In the rows, 128 means zero.
The rows below come in pairs that one turn or mirror swaps. Which row does each named row swap with?
The rows were stretched afterwards, more along some directions than others.
Q_436: [118 126 141 122 129 117  95 139 124 111  84 115 176 139 131 134  86]
Q_401: [107 132 110 126 127  98 101 148 119 120  94 108 165 128 138 131 117]
Q_205: [137 108 117 115 161 133  91 156 114 115  80 110 162 136 136 126 104]
Q_248: [100 136 136 146 104 105 116 143 143 111  97 108 160 133 136 126  96]
Q_341: [128 130 141 125 134 117 131 146 152 105  93 147 144 131 136 111 137]
Q_452: [116 134  90 122 134 128  97 152 118 119 102 131 168 124 126 124 104]
Q_498: [132 108 111 150 133 111 136 145 161 121  96 114 129 125 145 114 142]
Q_718: [101 126 130 147 131  96 112 150 130 114  74 116 159 140 142 134 122]
Q_558: [126 126 109 123 124 121 115 149 144 113 108 126 173 122 122 135 127]
Q_868: [120 125 128 139 104 114 128 139 130 111 101 114 164 109 125 113 107]
Q_499: [112 112 105 129  98 112 133 150 134 117 109 134 148 136 140 118 144]
Q_365: [133 122 118 114 159 134  86 148 116 117  84 122 170 129 127 118  98]
Q_486: [125 115 116  96 141 127  96 156 104 117 117 124 161 131 147 127 119]
Q_300: [112 111 132 153 128 114 125 139 128 124  57 123 152 154 150 134 131]
Q_308: [135 136 118 110 132 130  92 151 107 120 114 125 166 129 135 120  97]
Q_62: [ 99 119 124 138 118 118 117 135 125 111 107 113 172 106 134 111  96]
Q_318: [120 111 107 118 150 131  93 142 114 116  60 130 158 151 145 117 105]
Q_485: [139 126  91  87 124 131 115 165 134 113 107 148 148 130 126 117 143]
Q_3: [125 137 120 131  87 112 133 144 143 109  93 124 144 134 108 120 118]
Q_315: [110 118 118 137 120 122 111 148 111 122  84 122 166 133 127 115 100]
Q_634: [108 125 101 113 127 111 115 148 119 130  73 127 145 157 146 137 135]
Q_476: [133 136 106 117 133 116  99 167 113 112  86 139 154 145 125 128 123]
Q_333: [121 113 120 146 117 126 120 117 143 129  79  94 157 135 138 111 112]
Q_309: [121 120 106 153 111 116 124 133 138 126 100  98 165 121 142 128 121]
Q_109: [137 120 122 128 140 120 115 130 144 119  60 108 143 138 123 117 111]
Q_290: [110 124 104 133 107 119 111 143 125 139  58 106 159 153 129 124  98]
Q_440: [132 141 120 134 116 113 116 152 157 113  79 121 145 137 126 125 103]
Q_55: [138 112 127 142 139 129 127 144 146 113  96 115 157 132 149 120 133]
Q_799: [130 143 115 116 108 120 115 135 140 124 112 141 145 130 133 110 130]
Q_679: [135 146 138 137 124 119 121 152 146 126  88 113 150 134 135 103 103]
Q_617: [112 133 119 136 101 108 127 139 163 121  94 126 141 134 134 119 128]
Q_313: [138 129 119  95 143 123 104 168 129 110 122 154 155 118 133 121 138]
Q_663: [119 122 132 131 136 106  98 144 125 123  71 123 170 133 141 128 134]
Q_520: [119 142  99 119 104 108 110 164 123 123  94 135 163 135 124 142 110]
Q_795: [115 105 117 130 138 135 109 120 142 131  79 101 147 139 133 116 114]
Q_425: [140 143 111 108 134 123 109 178 130 106 119 163 159 120 134 121 133]
Q_936: [123 118  99 117 146 130 105 159 129 122 113 130 155 127 138 131 130]
Q_402: [109 116 103 129 108 128 125 123 122 109  93 117 154 133 124 110 101]
Q_559: [133 110 123 113 137 134 117 163 116 115  94 145 153 129 138 122 128]
Q_285: [121 125 108 110 115 105 115 170 115 126 104 139 149 136 134 130 143]
Q_790: [112 125 137 131 103 116 116 138 146  99 100 130 165 104 110 106 107]
Q_144: [110 106 123 131 129 124 110 148 110 111  98 109 176 140 139 132 109]

Q_205 swaps with Q_425
Q_401 swaps with Q_62
Q_144 swaps with Q_520

The rows below come in pairs that one turn or mirror swaps. Which row does each named row swap with?
The rows were stretched afterwards, more along some directions than others.
Q_650: [128 114 121 114 128 119 139 140 105 111 123 110 129 100  80 135 165 122]
Q_981: [137 145 124 102 143 113 135  91 100 102 132 126 137 105  87 137 111 144]
Q_765: [139 126 144 124 127 159 158 140  92 120 141 110 120 102  71 132 122 133]
Q_435: [109 116 147 148 133 125 153 131 104 130 123 141 123 128 124 139 106 121]
Q_503: [120 134 158 145 115 114 150 109 114 113 140 130 111 103 102 151 133 114]
Q_251: [108 137 134 117 130 107 117 116 128 140 151 120 134 119  84 145 104 128]
Q_948: [120 137 150 146 113 108 136 120  86 126 160 112 120 114 108 122  92 116]
Q_434: [141 121 127 160 117 133 142 157 115 104 163 137 122 107  95 132 123 123]
Q_118: [157 139 128 138 111 136 124 150 121 122 144 114 125 128 143 123 133 115]
Q_577: [133 128 126 124 121 114 132 136  89 129 169 101 112 105  87 134 126 105]
Q_117: [138 122 116 125 125 143 126 131 136 144 142  94 141 104 112 114  93 136]
Q_230: [126 146 161 140 135 120 154 116  83 129 129 134 107 143 122 136 131 123]
Q_388: [139 153 115 169 124 101 130 148 139 136 148 132 112  97 122 163 141 116]
Q_80: [110 144 134 110 126 112 122 121 125 133 152 123 127 120  89 138 112 129]
Q_802: [137 137 136 120 124 136 136 136 114 115  98 127 132 136 148 118 131 151]
Q_247: [146 123  99 129 145 122 125 138 120 103 122 122 130 105 119 144 110 150]
Q_579: [111 111  93 142 123 122 102 126 137 129 137 127 130 114 119 157 127  98]
Q_740: [128 117 122 136 113 127 117 131  97 127 144 102 122  95  98 127 129  99]
Q_750: [144 144 136 140 125 141 137 153 137 131 103 111 114 118 136 134 150 133]
Q_676: [145 158 146 118  99 120 132 137 126 114 149 113 148 121  92 132 131 136]
Q_977: [129 133 110 137 129 141 134 144 124 126 145 128 130 133  89 147 143 109]
Q_400: [127 136 114 142 124 100 139 134 138 142 127 124 136 111 137 132  95 132]
Q_426: [140 123 101 158 102 131 120 162 138 137 157 116 146 111 126 133 107 103]
Q_227: [145 127 119 140 130 125 152 146  99 118 108 130 121 133 155 133 132 124]
Q_838: [139 149 145 151 108 104 132 128 119 146 152 135 140 113 124 128  94 124]
Q_289: [134 140 147 114 120 148 127 125 125 121 141 121 133 144 133 111  98 133]
Q_411: [145 192 136 133 118 116 138 114 122 140 136 116 128 108 126 123 102 137]
Q_864: [139 141 118 127 119 128 133 145 125 117 150 143 144 135 119 113 111 119]
Q_757: [130 109 136 163 125 126 135 141 113 157 161 113 111  89 102 139 117 118]
Q_112: [131 128 152 163 112 115 144 138 101 142 131 118 129 121 154 132  92 125]
Q_942: [129 141 156 125 131 142 160 126 120 111 133 151 105 119 103 113 144 137]
Q_689: [112  88 145 158 116 155 127 162 131 132 145 125 116 124 106 153 143  98]
Q_550: [120 107 128 157 120 147 124 146 124 145 128 101 129 113 114 167 116 108]
Q_278: [137 142 117 121 123 113 121 130 119 162 156  87 137 106 116 112  86 139]
Q_288: [135 145 154 118 133 135 157 120 122 107 136 152 107 117 105 108 138 141]
Q_705: [128 120 107 142 113 137 122 143 106 145 134 107 149 123 107 154 114  97]
Q_479: [142 157 113 150 129 112  96 114 146 136 154 126 124 112 122 168 108 110]
Q_305: [129 146 152 116 130 144 158 122 121 107 137 152 106 114  98 113 136 138]
Q_133: [124 127 135 112 125 150 139 124 128 148 127 106 128 110 123 109  95 125]
Q_454: [130 101 146 164 119 107 116 144 109 155 162 105 121 105 117 146 118 114]
Q_926: [110 145 133 115 129 107 117 113 127 139 155 124 131 126  91 142 103 128]
Q_443: [137 114 129 138 124 124 117 158 134 145 153 122 134 117 116 147 114 124]

Q_765 swaps with Q_577
Q_251 swaps with Q_288
Q_305 swaps with Q_80

